One vector is turned by the same rotation once a step. Each row is the vector after some number of steps, and that number follows the row.
The counts run from 0 to 388.
[ 2.10 -0.68  1.48 -2.46 -1.42  2.65  0.00 -1.35 -2.09  0.85 -2.31  2.28
 -1.93 -3.28 -0.97 -2.61 -3.64 -2.84  0.44 -0.57 -0.40 -0.14  2.24  0.60
 -1.10  2.68  0.83 -2.17  1.47 -0.36  1.80  0.78 -0.54 -1.58] => 52
[-3.51 -0.91 -0.01 -0.79 -3.41  1.33 -1.78 -0.10  1.20 -0.20  3.27 -0.62
 -3.56 -3.31 -0.26  1.13  0.74 -1.36  0.73 -1.21 -2.44 -1.01 -1.14 -2.75
  0.54  1.61 -0.22 -1.38 -3.13 -0.58 -2.23 -0.05 -2.49  0.81] => 287
[ 1.69 -1.49  1.23  2.67  2.45 -0.11  0.38 -0.92  0.04  1.31 -2.04  1.30
  2.06  2.19 -0.45 -3.95  2.41  0.39  2.19  2.71  1.60  0.18 -1.13  1.47
 -2.67 -0.10 -1.50 -1.93  0.92  0.86  0.40  1.32  2.83  1.20] => 372
[-1.26 -0.82  0.70  3.84  1.23  1.04 -0.17  0.04 -1.52 -0.71  0.23  1.35
  1.42 -3.80  0.56 -0.88  1.27  0.30 -2.40 -0.84 -0.36  3.61  0.26 -0.39
  1.32 -0.09 -2.49 -1.57 -4.02 -0.74  4.34  2.76 -0.54  0.63] => 68
[-2.71 -0.86 -0.76  3.29 -1.06  0.67 -1.17 -0.80 -1.50 -0.61 -0.42  3.24
  1.02 -2.23  2.20 -0.10  0.51 -0.39 -2.10 -2.38 -1.53  1.44 -1.16 -1.48
 -0.32  0.42 -3.11 -0.55 -4.87 -0.49  1.98  0.38 -0.69  0.15] => 69
[-0.35 -0.08 -1.50 -2.36 -4.39  1.02 -1.31 -0.22  0.58  1.68  1.94 -1.55
 -3.75 -1.30  0.55  1.71 -1.52 -0.99  0.84 -1.01 -1.68  0.26 -1.01  1.17
  1.46 -0.70  1.34  0.22 -2.61 -0.02 -5.00 -0.42 -1.18  0.17] => 301
[-1.49 -2.13 -1.46 -4.47  1.01 -2.62  0.22  0.24 -1.18  0.42  2.43  0.81
 -0.52 -0.09  3.09  0.07 -2.59  2.71 -2.07 -1.64  3.08  1.45 -1.60  0.46
 -1.30 -0.59 -1.78  0.19  0.02 -2.36 -0.57 -0.95  2.45 -1.34] => 251
[ 0.84 -1.75 -0.86 -1.05 -2.49  0.27  0.71 -0.49 -2.20 -0.34  1.62  0.41
 -0.58 -1.37  2.56 -2.30 -1.41 -1.71 -1.23 -1.76 -1.90  3.69 -0.93  1.32
 -0.72  1.02 -2.12 -1.19 -1.02  0.86  4.20 -2.78  1.16 -3.30] => 61
[-3.13 -0.80  1.06 -3.51 -1.30  1.05  0.12 -2.25 -1.88 -0.44 -1.07 -0.44
 -2.46 -2.11 -1.09  2.48  2.82 -0.90  0.55  0.07  1.41  0.02  3.14  2.36
 -1.19  0.13  0.65 -3.34 -2.23 -0.64 -2.72 -0.86  1.06  0.97] => 293
[ 0.29  0.54 -3.35  3.08 -1.30  1.00 -0.78  1.71  0.03  1.69 -0.15  0.85
  1.95 -0.53  1.05 -1.26  1.56  0.59 -0.65  0.04 -1.47  2.45 -2.54 -1.36
  3.57 -1.00 -3.47  1.03 -1.49  2.79  3.07 -0.54 -2.09  1.46] => 337
[-2.36 -1.56 -1.31  1.16 -0.80  2.47 -1.62 -0.01 -0.42 -0.13 -0.58  3.65
  0.24 -2.34  2.60 -2.69 -2.12 -2.04 -0.93 -1.44 -1.44  0.99 -1.15 -2.21
 -2.56  2.06 -2.60 -0.99 -3.11 -1.88  0.68  1.21  0.46 -2.48] => 56
[ 1.62  0.02  0.75  2.21  1.62  3.05  1.22 -1.38 -1.56  0.79 -1.34  2.09
  0.92 -3.29  0.24 -3.21 -1.19  0.09 -1.40  1.37 -0.38  2.20  0.08  0.58
  0.35  0.29 -1.18 -1.45 -0.85 -1.05  4.46  4.85  0.84 -1.01] => 54
[ 0.09  2.06 -1.72 -1.49 -2.38  2.92 -0.11 -0.41 -0.03  2.99  1.36  1.67
 -0.06  1.65  0.50  0.68 -1.12 -3.58 -1.36 -0.20 -4.08  0.63 -0.17 -1.57
  2.98 -0.38 -0.41  1.53 -0.26  2.96 -1.73 -3.30 -2.26 -1.78] => 328
[-1.68 -1.77  0.54  3.98  0.86  0.78 -1.80  1.70  2.27 -2.44 -0.59  2.42
  0.91  2.72  0.83  1.04  1.46 -0.48  0.90 -0.78 -1.24 -1.59 -1.29 -3.62
 -2.65  2.52 -0.85  0.19 -1.38  0.59  1.21 -1.75 -2.03  0.35] => 171
[ 2.44  2.49  1.38 -1.67 -1.13  1.18  1.15  0.04 -1.54 -0.04 -3.45 -0.91
 -1.00  0.25  0.23  1.33 -1.99  0.72  3.01  0.22  3.59 -1.19 -0.57  3.21
  1.87  1.37  0.55  0.12  4.66  1.85 -1.10 -1.99 -1.74  0.48] => 140
[-0.35 -1.03  2.78 -1.72  0.84  0.81  0.50  1.47  1.87 -0.16  5.47 -0.75
 -3.25 -1.85 -0.06 -2.04  0.56 -0.77 -1.71  1.47 -1.52  2.87  0.01 -1.45
  2.02  0.79  0.94 -3.05  0.98  0.36 -0.55  1.07 -1.97  0.28] => 275
[ 0.57  2.82 -0.56 -2.27 -1.40  1.36  0.09 -0.93 -1.60 -0.38 -2.47  0.97
 -0.85  1.93  0.16  2.84 -2.82 -0.25  2.11 -0.88  0.82 -3.96 -1.53  1.86
  1.52  0.97  0.70  2.23  2.20  1.04 -1.88 -3.59 -2.44  0.60] => 139
[ 3.76 -1.88  1.63  1.75  1.15 -0.56  0.97  1.63  1.12  2.92  1.73  0.03
 -0.16  1.42 -0.46 -0.81  0.11  1.99  0.66  1.56  0.92  0.21 -3.93  0.21
  1.40 -2.58  0.11 -1.27  2.84  1.31 -2.60  1.69 -2.34  3.34] => 363
[ 1.06 -1.32  1.96  0.45 -1.80  1.57 -0.45  0.10 -2.54  0.85 -1.47  1.39
 -1.62 -5.37 -0.64 -1.29 -0.13 -2.57  0.49 -2.08 -0.29  2.40  1.31 -0.67
  2.10  2.42 -1.14 -3.38  0.39  0.28  2.79  0.35 -2.65 -0.05] => 66
[ 0.55  2.11 -0.57  2.12  0.31  0.74 -1.16  1.96  2.05 -0.01 -0.19 -1.77
  0.56 -2.99 -2.09 -1.66  0.29 -0.29 -0.06  2.10 -2.96 -0.21  0.80 -4.28
  1.75  0.74  1.55  3.00  1.46 -0.54  2.68  3.97 -1.40 -1.33] => 221
[ 2.26 -0.15 -0.40 -4.89 -0.64 -2.67 -0.60 -1.86 -1.12  1.23 -0.66  0.02
 -2.86 -1.73 -0.77 -2.52 -3.15  0.17  0.82 -2.43  2.52  0.14  2.37  0.40
  0.49  0.57 -0.14 -0.09  2.56 -1.17  2.53  0.50 -2.34  0.06] => 255
[ 2.69 -0.41 -0.13  2.92 -1.17 -2.42 -1.60 -0.11  0.90 -0.22 -2.67 -2.17
 -1.30 -0.53 -3.54  2.12 -0.56 -0.01  2.61 -1.07  0.98 -2.19  1.78 -0.67
 -0.54 -0.28  3.22  1.94 -0.08 -1.05  1.13  1.50 -2.75  2.23] => 194
[ 3.29 -0.64  0.06  2.00 -1.23 -1.93 -1.46 -1.72  0.30  3.36 -2.17  0.08
 -1.45 -1.89 -1.47 -2.73 -0.89 -2.84  1.61 -1.81  0.97  0.39 -0.38 -0.17
  1.59 -1.14 -2.61  0.37 -0.55 -0.33 -2.64  2.27 -3.46  2.10] => 93
[-1.32 -1.71  0.91 -2.65  1.06 -0.29 -2.54  0.55  1.64  0.98  1.25  2.75
 -2.42 -2.27  0.95 -2.07 -2.10  0.10 -0.88 -0.99  1.95 -1.16 -0.23 -3.43
 -1.43  1.34 -0.46 -0.94  1.30 -2.98 -2.89  2.29 -2.28  0.55] => 260
[-0.72 -0.13  2.33  0.27  3.12  1.01  0.21  0.75  0.09 -1.43  0.32  2.87
  1.67  4.74  1.60  0.71  0.04 -0.21 -1.17  1.27  0.74  0.80  1.26  0.86
 -2.57  1.51  0.22 -1.98  2.03  1.49  0.81 -3.80  1.62 -1.33] => 164
[ 1.38 -0.17 -2.77  2.53 -1.91  2.65 -2.24  0.67  1.69  2.19 -1.09  0.82
  2.00 -1.83  3.04 -3.90 -0.59 -0.63  0.39  0.16 -0.61  3.21 -1.93 -0.35
  0.90  0.19 -3.70  1.17 -1.84  2.52 -0.15  0.86  0.21 -2.01] => 324
[ 2.53 -0.48  2.13 -2.22  0.42 -0.82  0.91 -1.66  0.00  2.88  2.81 -1.43
 -1.45  0.56 -0.54 -1.29 -0.37 -3.90 -0.71  0.68 -0.86  0.52  0.49  1.46
  1.69 -1.18 -0.51 -1.33  2.31  0.52 -5.80 -1.58 -0.70 -0.46] => 99
[-0.92 -0.63 -1.70  1.95 -0.50  3.07 -1.09  1.49  0.79  2.21 -0.13  1.49
  2.29 -1.23  3.58 -2.69  0.01 -1.35 -0.84  0.61 -0.27  3.91 -1.62 -0.01
 -1.02 -1.15 -2.47 -0.77 -0.86  2.45 -2.46 -0.84  2.96 -2.52] => 325
[ 1.12  0.41 -0.86 -5.34 -0.17 -2.80  1.04  1.37 -2.08 -0.34 -1.29 -1.51
 -1.41 -3.38 -0.56  0.37 -1.25  2.90  0.65 -1.49  2.83  1.61  1.42  1.42
  1.71  0.62  0.30 -0.14  3.77 -0.61  3.24 -0.69  0.28  0.00] => 242
[ 1.09 -1.78 -0.20 -3.22 -0.77  1.53  1.90 -0.93 -1.12  0.34  2.04  0.59
 -0.71 -0.57  3.00 -2.55 -2.66  0.47 -1.91  0.33  0.53  2.16 -1.68  2.92
 -2.51  0.28 -0.30 -1.21 -0.88 -1.01  0.44 -0.19  4.63 -3.74] => 48
[-3.14 -1.87 -0.10  5.40  0.67 -1.79 -0.93  1.66  1.69 -2.88  0.68 -0.28
  1.28  1.91 -0.24  3.46  2.28  1.73 -1.21 -0.19 -0.63 -1.28 -1.47 -1.67
 -2.69 -0.29  0.13  1.32 -3.36 -0.66  0.00  0.58 -0.19  2.42] => 184
[ 1.10  2.87  0.97 -1.05 -0.38  0.89  2.70  0.98 -2.30  0.02 -1.54 -2.68
  0.04 -1.08 -1.26  0.68  1.99 -0.29  1.63  2.39  0.69  1.39  0.69  4.11
  4.26 -0.14 -0.16 -0.60  3.04  2.35 -0.35 -2.91 -0.19  0.32] => 127
[-0.70 -0.05  0.45 -2.96  1.81  2.51  1.99 -2.14 -2.46  0.14  1.63  2.67
  0.51  0.66  1.55 -0.09 -2.60  0.11 -4.13  1.19 -0.77  0.58  0.85  2.37
 -2.40 -0.48  0.35 -1.83 -0.99 -1.25  0.51  0.68  4.16 -3.16] => 49
[ 0.99 -2.57 -0.53 -0.60 -1.25 -1.76 -0.71  3.11  2.87  1.32  2.72 -2.38
 -0.45 -1.67 -0.75 -4.39  2.08  0.25  1.26  0.74 -0.93  1.66 -1.48 -3.83
 -0.99 -0.28 -0.48 -1.25  1.97  0.15  1.63  1.15  0.29 -0.11] => 6
[-2.87 -1.16  1.32 -1.72  0.66 -0.80  1.00 -1.01 -4.37 -0.77 -1.53  0.94
  0.75 -0.94  0.93  2.29  1.61 -1.50 -1.86 -1.84  1.87  2.77  2.52  2.62
 -1.03 -0.33 -1.99 -3.63 -2.46 -0.16 -0.56 -2.70  2.76  0.31] => 76
[-1.90 -2.39 -0.06  3.25 -1.73 -1.46 -1.76  1.76  1.47 -2.10 -0.05 -0.68
 -0.47  2.56  0.20  3.97  0.90  0.32  1.07 -1.81 -1.20 -1.57 -2.38 -2.92
 -2.31  0.69  1.75  1.38 -2.48 -0.94 -1.30 -2.03 -1.50  1.60] => 185
[ 0.18 -0.75 -0.24  1.33 -0.92 -1.03  1.94 -1.41 -0.25 -1.31  1.90  0.04
  0.66  4.96  1.42 -3.00  0.99 -1.20  1.20  1.99 -2.03 -1.79 -3.11  1.08
 -2.53  0.22 -1.16  0.28 -1.84  1.18  1.46 -3.13  0.95 -1.19] => 379
